Each named turn below is shown by a few rows before and after it. Which turns, in which order, take the first row of each later pair to the second? The first pair is answered.
S:
-4 2 -5 -5 3 10 -7 -4 -3 -5 1 0 -1 10 18 -1 -> -1 6 -7 0 3 8 -5 -4 -5 -5 -8 4 4 14 13 1
-10 -16 -6 0 3 0 2 23 7 -10 16 13 1 8 11 -3 -> 0 -13 -9 7 2 -7 4 22 2 -17 5 12 3 16 15 -1
9 15 -8 1 4 29 -3 17 11 -14 6 -9 11 24 9 -28 -> 10 19 -9 3 5 27 -3 17 11 -13 2 -6 16 25 4 -26
B:
-4 3 16 -14 -15 1 1 11 4 -3 -6 13 -1 6 -3 -5 -> 2 8 12 -9 -16 2 3 7 2 -1 -14 12 -1 4 -9 -2
10 -1 19 -16 -10 34 -8 -6 4 -4 -11 0 10 9 -2 -21 -> 1 -6 24 -21 -10 30 -7 -5 7 -3 -5 6 12 7 0 -19
0 5 -4 13 7 5 6 -11 -2 10 0 -9 -3 -9 1 9 -> 0 0 -3 12 10 8 5 -4 -3 7 6 -14 -7 -4 10 3
N:
-28 2 -10 18 4 8 14 -11 8 21 13 9 -2 -35 -20 15 -> -30 -12 -10 23 11 0 12 5 8 3 31 7 -5 -20 24 7
14 14 2 -8 -9 14 -9 11 -3 10 -17 -9 -6 5 -12 -21 -> -8 15 4 -7 -10 13 -3 10 10 18 -11 17 13 2 -18 -6
-7 -12 18 -35 -12 -7 -11 -2 -4 13 -2 7 -2 6 -16 -3 -> -12 -17 20 -32 -9 -11 -8 4 1 9 7 14 2 10 -1 -2
R:
-8 3 -6 -5 2 30 9 1 7 14 6 -20 -11 -21 -13 -6 -> -8 8 -3 4 -1 4 11 4 12 -1 -15 25 34 3 0 7
1 3 -2 6 6 9 -6 5 6 8 -4 -10 11 12 -15 11 -> -1 -9 6 2 7 -10 -6 9 4 -2 4 -1 12 16 9 11
7 6 -2 8 -1 -23 4 -18 -6 5 -18 13 9 -4 -12 11 -> 5 -12 4 -2 2 -30 1 -14 -11 -1 2 -2 -15 -11 10 5
M:
4 2 11 -5 0 17 -9 34 21 4 5 13 25 28 4 3 -> 22 -2 8 -5 2 17 -15 35 8 -6 3 -14 2 29 16 -7
16 3 8 -9 -3 0 -9 14 -15 -14 -9 -8 0 19 19 -18 -> -8 11 9 -9 -5 5 -2 12 3 -3 -7 24 30 18 3 -3
9 2 -11 14 6 4 5 4 -1 -3 0 -12 -10 8 8 -2 -> 1 -9 4 -2 -1 -18 2 1 -2 -5 -1 13 4 4 10 8

Between the rows of a pair lie two turns.
-5 8 -7 -9 6 11 -2 2 -4 -7 3 -10 -9 10 2 -18 -> -11 5 1 -22 2 6 -5 -4 -4 -1 4 -2 -8 -1 -8 -12 -> M then R
9 3 6 -1 -1 2 -6 8 -4 -17 -11 3 5 23 13 -11 -> -12 6 8 -5 -2 12 -2 10 11 -4 1 17 20 18 -3 -6 -> M then S
7 11 -2 11 -3 -3 0 -16 -7 7 -15 -8 -3 -7 -15 11 -> 9 -1 4 9 -4 -22 -2 -10 -11 -6 -12 2 2 0 9 11 -> R then N
-7 -7 0 7 8 2 4 -30 -8 16 12 5 2 -11 -23 26 -> 14 -3 -6 22 11 -11 1 -22 -15 -5 -8 11 16 18 1 20 -> B then R
-3 -17 15 -16 1 -19 -5 -4 -13 -13 -2 17 5 -1 24 10 -> -22 -6 9 -14 2 14 2 -13 1 17 9 5 -4 -24 -15 15 -> R then N
15 -10 -5 -13 9 -10 -1 11 2 -4 -6 -5 9 19 0 -13 -> 8 -10 -2 -17 6 -18 2 3 5 2 -9 10 19 10 -10 0 -> B then B
1 16 4 -23 -11 10 -8 -5 -6 10 -15 0 1 -2 -28 0 -> 2 12 7 -26 -13 2 -11 -5 -10 7 -15 0 0 -3 -24 0 -> M then M
4 11 -4 19 -2 14 2 -6 -8 26 -25 17 7 -5 -39 -3 -> 3 11 -14 42 8 8 10 3 -1 13 -19 26 19 15 -5 0 -> N then B
2 12 -5 1 -4 3 -10 2 3 -3 4 6 20 13 -8 -7 -> 0 7 -4 0 -2 0 -11 5 3 -6 10 8 19 12 0 -8 -> N then B
-17 -3 -7 15 6 8 12 -3 12 14 12 4 -5 -8 2 6 -> -10 -3 -7 20 5 -7 12 -4 7 5 3 15 4 1 14 13 -> B then R
-4 13 -3 -9 -3 7 1 7 -6 12 2 -8 -21 -8 9 1 -> -9 15 1 -15 -7 3 1 3 -4 15 -3 8 -9 -10 -2 7 -> M then R
13 5 7 -4 2 0 -10 -30 -16 10 -17 -8 -15 -23 -21 -5 -> 18 19 2 8 4 8 -11 -18 -11 3 -33 9 17 3 -17 -9 -> B then R
10 15 1 -1 6 13 7 1 8 1 -16 -1 1 3 -23 -5 -> 20 1 8 -7 3 -12 0 3 -4 -17 -16 -1 -5 11 4 -8 -> R then N
-10 11 20 10 11 24 -1 6 8 0 0 2 3 2 3 -9 -> 3 1 26 2 9 8 -5 3 -6 -8 -3 -9 -13 2 13 -13 -> B then M
8 4 -5 11 -10 -3 9 -10 -3 -12 -4 13 7 -5 -16 4 -> 11 2 -9 19 -5 -5 10 -5 -3 -19 -1 10 7 3 -1 2 -> N then B
-19 -8 9 -15 -4 -4 1 -3 7 8 10 19 8 -7 -4 6 -> -8 -5 0 -6 2 16 1 0 2 11 15 -14 -16 -11 -6 -6 -> R then M
6 7 -1 -8 -4 11 -11 1 -4 -1 -2 -7 -4 6 -3 -11 -> 0 -1 5 -17 -8 1 -12 -1 -4 0 2 1 -2 3 -2 -8 -> M then R
-13 14 -9 -4 -18 27 -7 -7 13 29 -20 -2 7 -7 -34 -13 -> -3 4 -5 1 -14 -1 -11 11 10 -5 -26 24 35 30 15 -18 -> B then R
-21 -7 -6 -14 -3 -3 -8 -12 9 14 3 23 12 -8 7 2 -> -13 -1 -11 -12 0 17 -9 -13 7 21 6 -2 -7 -16 -5 -6 -> S then R
-18 10 9 -1 -10 -7 -6 -5 8 13 3 29 18 -17 -3 9 -> 21 19 1 9 -10 -13 -13 -10 -17 -2 -26 -1 -3 -8 -1 -4 -> B then M
9 2 -5 2 1 -4 5 -21 -4 0 -14 -17 -3 -4 -21 7 -> 4 4 -6 3 1 -1 7 -21 0 3 -14 -11 2 -4 -25 11 -> M then M
-19 15 -1 -17 6 1 -9 -4 6 4 -25 25 19 10 -17 9 -> -3 0 8 -29 1 -20 -19 -6 -11 -11 -28 14 3 10 -2 3 -> M then M
0 3 6 6 6 -19 -16 -10 -7 4 -23 -11 -18 1 -10 -4 -> -25 2 8 8 7 -17 -8 -6 11 11 -10 17 4 0 -8 9 -> S then N
-5 6 0 12 4 -10 4 -3 10 -7 -5 14 13 -1 10 11 -> -16 -5 2 0 5 -2 4 0 10 1 15 -1 -9 -14 10 6 -> S then R
-5 -7 -16 6 7 -14 -10 -6 4 -9 -10 11 12 0 13 20 -> -10 2 -18 7 6 1 -7 -8 9 0 -13 9 16 -3 -6 19 -> B then S
-17 -11 -10 8 10 12 6 23 10 -8 32 -3 0 7 26 1 -> -22 -8 1 1 -2 -17 8 0 9 3 15 31 17 -10 0 28 -> M then B
-10 -12 6 -14 0 3 0 0 5 11 17 -4 -17 -12 6 5 -> -14 -3 -2 1 4 6 5 9 15 5 13 14 9 6 16 8 -> R then N
11 4 -1 -2 -3 -5 -3 -4 -7 -7 -9 -3 -2 1 -8 1 -> -1 8 -2 2 -2 1 1 -4 3 -2 -5 9 10 3 -11 8 -> R then M
-21 -1 16 -6 5 -14 13 -6 3 -2 7 16 13 -24 5 10 -> -11 14 -2 17 15 18 17 -3 5 5 7 -15 -4 -21 -2 -1 -> M then N
-2 1 -10 9 6 5 5 -1 4 1 5 -4 -2 3 6 6 -> -7 -1 -7 5 4 1 4 -2 6 3 5 5 5 3 5 10 -> M then M
-11 -8 4 -12 12 8 2 4 7 15 1 0 1 -11 -9 1 -> -14 -6 1 -1 14 4 6 6 10 13 2 9 10 -5 0 5 -> B then N
-11 -18 18 -35 -6 -5 -7 12 1 -7 14 14 5 3 11 -10 -> -7 -18 20 -34 -8 -19 -5 -5 -7 1 8 8 -10 -14 0 2 -> B then R
5 2 3 -3 0 15 6 16 7 5 3 -12 1 10 6 -18 -> -3 3 6 -5 -2 8 7 14 13 4 3 4 16 12 6 -10 -> R then B
14 5 -3 1 4 10 -7 -3 -8 -7 5 -25 -22 -1 17 -7 -> 7 6 -4 1 4 20 -7 11 2 -12 7 -12 -2 14 23 -13 -> R then B
8 4 -2 0 -1 -4 -1 -10 -2 3 -2 0 -6 -6 -2 6 -> 13 2 -2 2 1 -4 -2 -6 -4 -3 -2 -3 -7 0 4 0 -> R then B
3 2 7 7 3 1 5 -6 1 6 6 -4 -10 -12 -4 3 -> 2 1 7 14 6 -8 6 -1 2 -4 4 7 4 0 9 5 -> R then N
